One vector is turned by the same rotation once a step. Each row is the vector after some number of steps, and that number follows the row.
The counts run from 0 to 260.
[ 12   9  -1   6  -5 -20  -3  -3   3   9   3   9  -2  -4  -2  13  -4  -6
   2   9   4  -9   4   7   3  -6 -13  -2  16  14   3  -4 -10  -7   8   3
  24  21  -1  -4   6  -2  -6  -1  -6  -5 -21   9  -2   2  10] -> 242
[  9   3 -10  -8  14  -8   5  -2   4  -9  -7  -5   2   3  -2  -2   7   3
  17  10   0 -19   3   1   6  -3   5   5   2   6 -18  -5  10  20  -4  14
 -10   8   7  -6   0  -9  -3  -8  -5 -12   7  -4  23   1   3] -> 139
[ 12  -1   3  19 -11   2  -7   0  -2   3  21   3  10  -5   4  -2  -2  -4
   3 -18   5  10  13   9  -7  -8 -12   1   2   8  -4   3   3  -1   6   0
   5  16  15  -9   1   7  13   8   0   0  16   6   5  -5 -16] -> 189
[  0   7  -5  -9   2  14  -7  -6  12 -15  11  11  21  -6  -4   5  -6  -7
  12   2  -1   2   3   2   3  -5   7   5  -1   1 -11  -1  17  10  -8  -1
   8  16  -1  -2 -12 -15  -4   2  -4 -21   9  -8   5   4 -17] -> 137
[ 14 -29   5   2   8  -3  11   1  -2  -2  25   0  -3  -2   3   4 -11  -8
   6  -9  -5 -10  -6  -2  -8   0  16  11   4   2   8  -2   7   9   0   9
  -6  16  -5 -12  -6   1  17   0   6   7  -7   4  14  -8   7] -> 216
[  7 -27  -7   6   5 -11  -5  -2  -3  -3   0  -6   3  -6   5   3  -6  -6
 -11 -13  -6   1   6  -6  -1  20   0 -14   0   8  -5   6   5   6   7  -5
 -13  16  13   6 -17  10  17  -3 -16  -4  -2   2   4   0  17] -> 50
[ 17  -5   5   8  -8   0   5   6 -12  -7  22   2   7  -4   1  -2  -2 -23
   3 -19  -4  12  11  -3  -6 -16  -7   9   7  13   5  -1   0   8   5 -14
   8  22   0 -13  -3  11  -1  -1   7   7   5   6   0  -2  -4] -> 72
[  7  18  -3 -17  -4 -12  14   5  -4  -5   9   6  -2  -3   2  -4  -7   0
   8  19   6  -7  -6   4  -2 -13   0  14   3   8  -9  -9  -4  15  -1  11
   8  19   7 -13 -12  -4 -10  -2  12  -5  -8   7  -5  -3  -4] -> 257
[  9  -8  -3  -7  -9 -17   4  17   0   2   1  -9  -3   1   2   9  -3  -1
   2   4   1   4  12  -2   5  25  11  15   7  20  -5   2  -3   5   8  13
  -5  18   5  -1  -8  -4   0   6  -5  -4 -18  -1   1   7  18] -> 260
[ -5  -4   0   8  -6   6  -9 -19  11  -7  13   9   9  -4  11   6 -12 -10
   5   4   9   1  -2   1  -3  10 -13 -15   9   8   2   7   1 -14   9   2
  11  16  -3  -9  -6  -4  14  -4 -17  15  -5   5  -1  -1 -12] -> 77
[ 16  11 -22  -5   1 -10   6  13 -11  -9 -13  -1  -6   0   0  -6  14  -6
  15  10   1  -5   7  -7   2  -9  -4   4   5  16 -22  -8  -1   7   2   3
  -2  14  10   2  -5 -10  -6 -12  -2  -8   5  -6  12   2  11] -> 147
[  2 -14 -14  -2  -4   8  -2  11  -1  -3  -2  -2  -4   1   4   0   0  -4
  16   2   2   0  -6   1  -2  10  21   6  12   2  -1  -4  14 -13   0  19
   4  10 -11  -2  -8 -18   5   6 -16 -13   4 -17   6   1   8] -> 135
[ -3   9  -3   1  -6  -3  -3  -9  11  -4  12  15   9   6   3   9  -7  -1
   5  14  11  -5  -4   3  -7   5 -15   6  12  16  -1   5  -1  -4   6  14
  13  28  -4  -1   4 -17   2   8   2   1 -13   7  -3  -3  -9] -> 113
[ -2 -11  -4  -4   8  -2   4  -5 -11  -9  13   7   7   2  10  -7 -14  -2
 -14  -3   7  -5  -5  -2   0   1  -6 -17   3   1 -12  -6   4  17 -11   3
  -3  26   6 -20 -15   5  -3   5   6   4  -3   8 -12  -2   5] -> 48
[ 12  -5  -8   1   1  -7   0  -1  -4   2  -4  -3  -2   0   1   1   6 -13
  21   3   2  -3  -1  -1  -4 -10   6  -3  13   4  13  -8   0 -16  14   0
  10  14  -8   3  18   1   4 -10 -27  -8   3  -7   6   3  12] -> 227
[  4   4 -14  -8  14   6  -6 -12  14 -12  -2   3  14  -2  -1   9   3  -5
  15  11 -10 -10   8  -2   4  -6   2   1   0   3 -19   0   9  16  -8  -2
   1  13   2   7   0 -10  -1  -8  -9 -20   7  -6  15   3  -2] -> 138
[ 21  -1   0  14 -12 -10  -3   4  -8   6   7  12   1 -13  -5 -10  -1   0
  -4 -19   5   9   6   3  -9 -13  -9 -11   7   3  -3  -7   1  -1   9 -11
   3  18  21  -6 -21   6   9   0  -8  -6  12  -1   3  -7  -9] -> 52
[  1  -9   0   8   7  -1  -4 -22  13  -3  13  15   4  -2   7   4 -13   1
   4  11   4 -17 -14   4 -10  -6 -10 -15  11  -3   0   3   2  -3   1   6
   9  16   1  -7  -2  -7  13  -2  -7   8  -5   9   8  -9  -6] -> 214
[  7  10 -10 -17  -5  -5  15  12  -4 -14   1   6  -7  -3  12  -5  -3   1
   6  17   0  -4  -4   1   1   0   0   8   0  11 -22  -7  -2  11  -6  14
  -2  14   9 -15 -27 -12  -4  -3   9   2  -5   0  -4  -2  -3] -> 11
[ 15 -20 -13   3   9  -7   6   3 -16  -4   7   0 -15   5  12  -7  -7  -3
   5   4  -7 -11  -7  -3 -11 -16   5  -7   1  -2   0  -7  -1  -5  -4   8
   9  11   8   1   7   7  19  -3   0  -3   2   6   2 -14  15] -> 199
[ 10   3 -21   3   4  11   3   4  -7 -13  -7  -2  -6  -1   7 -11   8  -9
  24   7   0  -7   1   3   4 -13   4  -4   1   2 -19  -7   6  -1  -7  16
   6  -2   1 -10   0 -14   5  -8  -9  -7  16 -10  15  -6   2] -> 155
[ -3  -1  -4   7  -1   2  -8  -2  -2   1  12   6  10   6  12  -8  -9   3
  -6  -7  21  -5  -1   6   2   9 -11 -18   9   5 -12  -6   8   1  -8  19
   4  22   3 -20  -3  -3  -4  16  -9   1   5   4  -8   0  -4] -> 40
[ 10  -6  -2  -7 -13   0   5  17  -4  -3   6   4  -3 -16  -7  -4  -3  -4
   1 -12  -6  13   4  -4   3   2  17  10   0   6  -8  -3  10   6   2  -5
  -2  14   3  -8 -37  -8  -1   3  -4 -16  -1 -11  -1   2   4] -> 144
[ 16 -18  -2   7  -9   1   9  12 -14 -14  16   1  -9  -5   6  -5  -4 -21
   8 -11 -11   8   3  -6 -10  -6   1  11   4  14   2   2  -1   0  10  -2
  -3  12   2  -6 -11   1  17  -5   8  12  -2   0   8 -10   3] -> 71
[ 10  -8  -2  -9  -4 -10  14  14 -22  -8   8  -9  -6   3   9  -5  -3 -17
  15   6   1   4  -7  -7  -9  -3   4  10   7  12  11  -5  -5 -11   8   8
   6  18  -9  -8   6   3   3  -8  -7   9  -3   1 -13   0  13] -> 91
[  5 -17 -15   2   5  -4  -6  -5   2   2  -5   8  -8  -5   3  12  -9   5
  -4   8  -5 -14  -5   1  11   6   7 -13   6   4 -10  -3   3  -1  -7  10
  13  18   1  -2 -16 -11   1   9 -11 -18 -18  -1  -3   2  21] -> 142
[ 12   8   6 -19   5 -23  14  -3  13  -4   7  -6   0  -2   5   2  -4   8
  18  19   5 -14  -7   3  -8   0   8   9   2   4   2  -4  -1   6  10   9
 -11   9  13  -4  -7   2  12 -11  -8   1   4  -2  13  -7  -1] -> 103
[  5  -5   8 -10  -9  -3   1   9  11   6  20  -3  10 -13   1   7 -14   2
   4  -2  -1   2   0   8   5   5  25  14  -3   3   4   1   9   7   0   3
   9  14  -4 -16 -18   0   2  10  -8 -14  -4  -3  -4   3  -1] -> 253
[ 16  -6   9   6  -2   3   3  -1   3   3  30  -1   9  -9  -1   2  -8 -13
  16 -17   1  -3   4  10  -3 -14   9   7   1   3   8   2   7   7   1   2
  11   8   0 -22   5   5  10  -3   2   6  11   4  16  -8 -11] -> 80
[  1 -18 -22   6 -10  -1  -4  15  -8  -8  -3   2  -8  -1  13  -4  -3  -4
  -2  -5  -7  13   5  -7 -10  14   4  -3   2  10 -11   2   4 -14   5   7
  -1  13  10  12 -15  -3  16   7 -13 -11   2  -8  -7  -4  13] -> 34
[ -1   3   0  -6   1  -9  -3  -8  15  -9   0  -5  11  -2   7  11   0 -13
  17   9   3   1  11  -2  -7  16  -9   3   7  16   3   9  -5  -6  19  -1
  -4  13   2  10   7   4  15 -15 -24   6   0  -2  11   6  -5] -> 94
[ 21  -9   3  -3  -2 -19  12   0   5  -1   9  -4  -6  -9   3   8  -4  -5
   8   0  -7  -4   5   1  -6  -1   7  12  -2  13   4   6  -6   6  14  -1
  -9   6  18  -5 -14   7  23 -14   1  12  -4   5  18  -9   2] -> 87
[  6  10 -22   3 -12   2 -13   5  -2   3  -9   4  -2  -4   8   0   2  -2
   9   8   1   9   9   5   2  -4  -6  -6   3   6 -12  -7  -2 -15   0   4
  21  13   7   6  -1  -4   2   0 -21 -22   7 -10 -13   1   3] -> 17
[ 14   0   1  -2  -7 -23   7   1  -3  -3   6  -1   3  -1   3 -12  -1   0
   3  -9  13   5   3  -7 -18   4  -7  -3   7  10   4  -4  -2   3  18  -4
 -21  14  18  -1 -11   8  12 -10 -11  12   8   0   7  -2  -3] -> 204
[  5  16  -3  -5  -7  -2   6   6   4  -4   4   2   1   1   6  -4   2   3
  14  13  16 -13  -3   9   3   6   0   7   9  12 -17  -4   7   4  -1  26
   2   9   2 -22  -7 -20  -9   2  -3   5   1  -3  15   1  -8] -> 3
